(in the rows, 128 means zero)
Each row of A is roughly a mix of the hidden directions of one of several groups; some rows fit no group.
A (133 x 10):
[[108  93  92  88  86 177  98 134 138 128]
 [ 82 130 110 102 180  99 160 109 166 142]
 [182 120 159 124 128 174 129 167 100  91]
 [115 158 140 207 134 157 130 101 102 125]
 [175 143 127 139 186 101 122 177 145 110]
 [147 119 146 148  63 121  76 150 123 161]
 [ 66 142 119 116 154 124 156  73 106 149]
 [181  92 125 114 139 170 136 173 145  95]
 [171 120 103 173  90 144  94 109 162 157]
 [113 131 133 117 193 141 186 101 147 105]
 [147 114 139 148  79  83 103 135  69 139]
 [193 173 127 148 117 133 159  99  94 134]
 [136  81 103 105 131 139 131 134 202 105]
 [100 128  96 142 164  98 141  57 113 133]
 [158 104  81 127 165  94 181 120 124 102]
 [137  85 164 117 154  93 173 128 157  88]
 [129 106 119 141 197 111 132 161 159  84]
 [ 88  86 115 115  75 160 117  84 141 133]
 [153  85 121  76 148 158 149 167  97 112]
 [144 140 158  96  66 116  73 132 116 139]
 [169 102  96 155 140 109 124  80 110 179]
 [109 108 135 112  68 159  78 156 101 137]
 [140 125 197 177 148 115 169 133 133 131]
 [152  94 133 116 175 104 163 179 155 105]
 [164  91  91  76 141 156 106 113 161 112]
 [128 108 124  91 101  84  84 133 162 174]
 [107 184 133 123  81 135 137 106  71 128]
 [163 129 138 154 182 108 127 181 119  90]
 [106 142 113 172 108 178  85 110 159 158]
 [156 130 144  66 120  93 123 133  76 101]
 [109 105 119 194 166 163 147 155 151 140]
 [ 71  95 124 126 113 105  89 140 174 157]
 [149  93 159 120 108 169  82 122  77 118]
 [ 69 158 125 136 133 131 134  69  98 157]
 [146 114 134 108  80 148  96 125  58 138]
 [ 89 144 125  84 111 188  98 151 101 134]
 [150  74 167  98 149 149 175 130  99 125]
 [101 112 105  85 148 143  94 195 124 135]
 [151  77 148 126 155 165 134 171 171 107]
 [ 74 146 110 153 149 142 151  80  92  98]
 [104 155  80 155 120  72 124  90 110 110]
 [142 186 138 176 172  99 150 138 138 143]
 [160 105 155 176  84 124 115 177 147 147]
 [169 124  84 107 136 139 106 174  93 168]
 [145 159 149 130  71 178 102 143  93 113]
 [166  70 118 108 178 115 126 164 150 129]
 [138  99 119  98 146 165 161  79  78 120]
 [110 142 150 167 132  98 163 102 194 135]
 [154 181 110 169 162  84 130 146 158 128]
 [104 141 161  81 155 194 118 149 134 129]
 [117 132 126  87 165 119 148 200 138 100]
 [159 119 139 131 119 148  89 209 127 123]
 [110 121 108 177 100 177 146 131  97 173]
 [108 172 147 132 103 162 147 106  83  79]
 [ 95 166 109 130  83 136  84 107  88 154]
 [167  83 107  98 118 144 122 144 189 107]
 [201 106 132 116 164 114 135 169 141 108]
 [110 105 114 102 132 190 135 148  73 103]
 [195 121 128 122 128  96  72 133 111 154]
 [134 122 162 167 144 186 159 135 114  81]
 [176 178 136 137 112 110 173 115  85 115]
 [ 45 136 115 109 136 124 157 100 119 149]
 [158 140 129 147 190 115 179 130 169 119]
 [127 129 128 126 123 105  51 177 157 126]
 [ 96 148  89 124 177 152 158 134 165  89]
 [130 183 135 170 128 110 169 114 164 166]
 [188 150 151 150 156  75 141 118 132 156]
 [149 133 112 186 144 179 137 145 173 149]
 [122 165  66 156 134  76 120 135 116 101]
 [151 171 129 123 140  94 130  79  88  83]
 [180 131 157 115 130 107 157 175 119  79]
 [102 135 109 151  92 171 107  64 145 141]
 [169 103 124 135 122 153  93 187 126 172]
 [147 182 119 146  79 109 111 131  74 131]
 [105 105 115 106 107  97 115 186  73 132]
 [196  95 116  90 134 131 123 145 121 172]
 [113 107 108 165 111 185 109  77 139 101]
 [137 170 106 156 168 118 177  91 107 102]
 [ 89 101  93  93 144 109 132  66 109 143]
 [192  98 160  98 115 111 103 158 156 137]
 [138 107 168  91 154 111 145 152 163  72]
 [152  89 125  89 130  97  99 175 169 149]
 [147  74 117 138 184 111 152 143 171 137]
 [167  85  94 113 173 110 113 170 140 151]
 [ 86 127 139 122 120  97 140  47 138 123]
 [ 88 136  94 107 154 175 141 114 181 108]
 [122 135 127 132 153 147 189  79  77 126]
 [ 66 140 132 114 153 142 152  69 118 106]
 [ 98 125 118 125 119  75  75  76 120 146]
 [109 112 137 155 163 115 183  99 182 119]
 [163  89 176 132 128 161 132 102 170  94]
 [126 114 111 128 116  80 143  53  97 133]
 [120 177 141 134 109 150  68 155 162 156]
 [169 127 117 134 151 143 127 211 134 117]
 [140 182 134 130 175 100 173 100 105 113]
 [146 126 151 181  83 123 103 146 175 157]
 [ 97  98 110 104 175 103 135 144 188 112]
 [131 191 135 155 165 101  89 137  99 150]
 [ 78 112 116 124  84 163 116  70 129 139]
 [ 65 140 152 155  80 134 100  95 118 129]
 [ 69 125 125 157 106 155 154  69 127 132]
 [124 149 113 161 117 131 117 110 212 147]
 [ 94 134 126 150 120  79 121  89 178 168]
 [110 105 149  67 138 137 145 180 108  95]
 [115 108  90  52 132 114 134 169 137 125]
 [116 113  94 121  68 103  88 108  85 132]
 [141 153 114 110 165  59 154 163 133 108]
 [174 168 114 112 171 133  96 113  80 139]
 [ 95  76 122 167 105 117 130  80 115 165]
 [115 156 132 170  87 154 160  74 133 154]
 [189 109 133  97 149 109 139 186 133 109]
 [180 111 121 132 169  95 121 178 165 126]
 [145 108 110  79 108 100  77 163 135 164]
 [ 86  72 131  93 146 104 128 168 139  96]
 [196 139 128 168  90 170 127 120 135 121]
 [ 93  95 104 100  98 162 135  71 154 134]
 [166 112 131  83 125 130 119 202 141 112]
 [136  96 154  79 163 141 113  86 170 108]
 [141 172 119 163  85 120 154 112  71 143]
 [154 182 112 154  82 135 104 129  81 144]
 [ 97 171 144 145  98 174 180 116 104 123]
 [100 162 139 139 178 101 179 113  92 142]
 [ 66 139 112  84 143 159 127 103  98  99]
 [104 103 143  84 135 153 139 140  59 102]
 [163 104 127 143 121 159 131 193 177 132]
 [178 156 139 173 108 160 160 105  91 128]
 [107 147 118 106  85 137  85  99  72 151]
 [160 101  80 108  90 137 101 116 173 156]
 [113 169  94 137 129  70 114  83  97 123]
 [ 58 132 112  94 111 154  88 125 108 151]
 [152 126 139 136  66 169 116 108  74 131]
 [ 82 182 138 145 114 107  99 109 113 175]
 [146  85 114  70 141 105  93 170 132 115]]

One row of each group comes first, with its name. Which group is each row after those in?
[ 85 154 106 139 119 142 107  69 163 161] -> J
[183 122 123 105 144 108 135 192 166 131] -> F
[131  93  77  84  98 170 104 141 150 131] -> N
[127  63 115  92 151 128  72 136 138 144] -> T

[139 131 125 132  53 150 123 107 174 158] -> J
[ 99 163 129 163  92 157 103  96  80 147] -> F
[181  93 116 123 163 164 117 156  83 122] -> F
[109 114  94 111 127 130  71  85 113 177] -> T
[194 138 150 147  88 113 123  93  92 116] -> T
[161 102 158 185 105  93 145 166 111 127] -> N
[152  93 152 141 135  89  67 153 164 130] -> F
[132 120 145 112 185 164 178 119 173 122] -> N
[135 101 135  72 129 139 129 189 138  84] -> F
[131 108 111 174 131 143  74 129 186 148] -> T
[ 72 149 162 111 114 175 155  96 140 107] -> T
[180  83 127 152  88 126 125 157 163 152] -> N
